[[105 125 127 132 133]
 [146 140 142 122 117]
 [141 138 132 124 113]]
|
[105 140 132]

[[149 127 116 147]
 [149 127 119 149]
 [145 127 115 141]]
|
[149 127 115]

[[109 147 113 150]
 [104 145 116 148]]
|
[109 145]

[[131 101]
 [133 118]
 [131 118]]
|
[131 118]

[[129 121 100 118]
 [133 132 124 128]
 [104 141 125 131]]
|
[129 132 125]

[[128 143 151]
 [105 120 142]
 [143 105 134]]
|
[128 120 134]
---
[[129 141]
 [117 141]
 [137 142]
 [108 118]
 [152 143]
 [131 127]]
|
[[141 129]
 [141 117]
 [142 137]
 [118 108]
 [143 152]
 [127 131]]

[[133 129 122 108 116 119 119 127 134 128 124 134 139]
 [131 123 123 109 112 123 116 130 134 132 128 134 138]
 [117 129 116 107 127 116 135 122 134 125 128 130 135]
 [114 136 121 102 133 115 138 130 129 124 124 130 135]
 [113 128 116 107 126 116 135 120 132 125 129 129 133]
 [118 132 116 105 131 115 137 126 134 124 125 128 135]]
|
[[139 134 124 128 134 127 119 119 116 108 122 129 133]
 [138 134 128 132 134 130 116 123 112 109 123 123 131]
 [135 130 128 125 134 122 135 116 127 107 116 129 117]
 [135 130 124 124 129 130 138 115 133 102 121 136 114]
 [133 129 129 125 132 120 135 116 126 107 116 128 113]
 [135 128 125 124 134 126 137 115 131 105 116 132 118]]

[[125 151 131 126 131 143 131]
 [122 120 120 134 129 119 133]
 [126 103 121 132 126 109 124]
 [127 112 115 139 141 124 143]
 [124 143 132 123 121 131 119]
 [125 134 135 126 120 126 111]]
|
[[131 143 131 126 131 151 125]
 [133 119 129 134 120 120 122]
 [124 109 126 132 121 103 126]
 [143 124 141 139 115 112 127]
 [119 131 121 123 132 143 124]
 [111 126 120 126 135 134 125]]

[[127 128 126 129 128 122 128 130 130 126]
 [128 128 129 126 128 130 128 131 131 126]
 [127 126 127 128 127 126 127 128 128 131]
 [122 140 140 123 127 119 119 119 131 128]
 [128 144 146 128 123 128 115 115 132 112]
 [126 130 128 129 128 120 127 128 131 124]
 [124 132 134 128 126 131 128 135 134 119]
 [144 120 107 124 106 132 128 148 118 122]
 [128 127 137 128 137 136 127 131 128 133]]
|
[[126 130 130 128 122 128 129 126 128 127]
 [126 131 131 128 130 128 126 129 128 128]
 [131 128 128 127 126 127 128 127 126 127]
 [128 131 119 119 119 127 123 140 140 122]
 [112 132 115 115 128 123 128 146 144 128]
 [124 131 128 127 120 128 129 128 130 126]
 [119 134 135 128 131 126 128 134 132 124]
 [122 118 148 128 132 106 124 107 120 144]
 [133 128 131 127 136 137 128 137 127 128]]

[[122 131 121 129 110 146]
 [124 125 137 122 125 128]
 [113 147 142 139 148 108]
 [123 134 131 116 129 131]
 [114 139 114 118 129 143]
 [141 122 120 110 112 146]
 [124 128 115  99 118 130]
 [130 133 117 139 132 148]
 [126 124 126 151 132 128]
 [122 123 126 109 110 130]
 [143 125 120 140 121 153]
 [120 131 139 134 145 136]]
|
[[146 110 129 121 131 122]
 [128 125 122 137 125 124]
 [108 148 139 142 147 113]
 [131 129 116 131 134 123]
 [143 129 118 114 139 114]
 [146 112 110 120 122 141]
 [130 118  99 115 128 124]
 [148 132 139 117 133 130]
 [128 132 151 126 124 126]
 [130 110 109 126 123 122]
 [153 121 140 120 125 143]
 [136 145 134 139 131 120]]

[[134 134 123 109 116 124]
 [134 138 131 132 111 143]
 [134 124 124 129 106 126]
 [134 140 124 120 112 130]
 [129 132 119 127 112 132]
 [133 123 125 129 104 124]
 [126 141 111 131 110 127]
 [129 128 122 128 108 129]
 [123 143 112 129 108 127]
 [130 135 124 128 111 136]]
|
[[124 116 109 123 134 134]
 [143 111 132 131 138 134]
 [126 106 129 124 124 134]
 [130 112 120 124 140 134]
 [132 112 127 119 132 129]
 [124 104 129 125 123 133]
 [127 110 131 111 141 126]
 [129 108 128 122 128 129]
 [127 108 129 112 143 123]
 [136 111 128 124 135 130]]
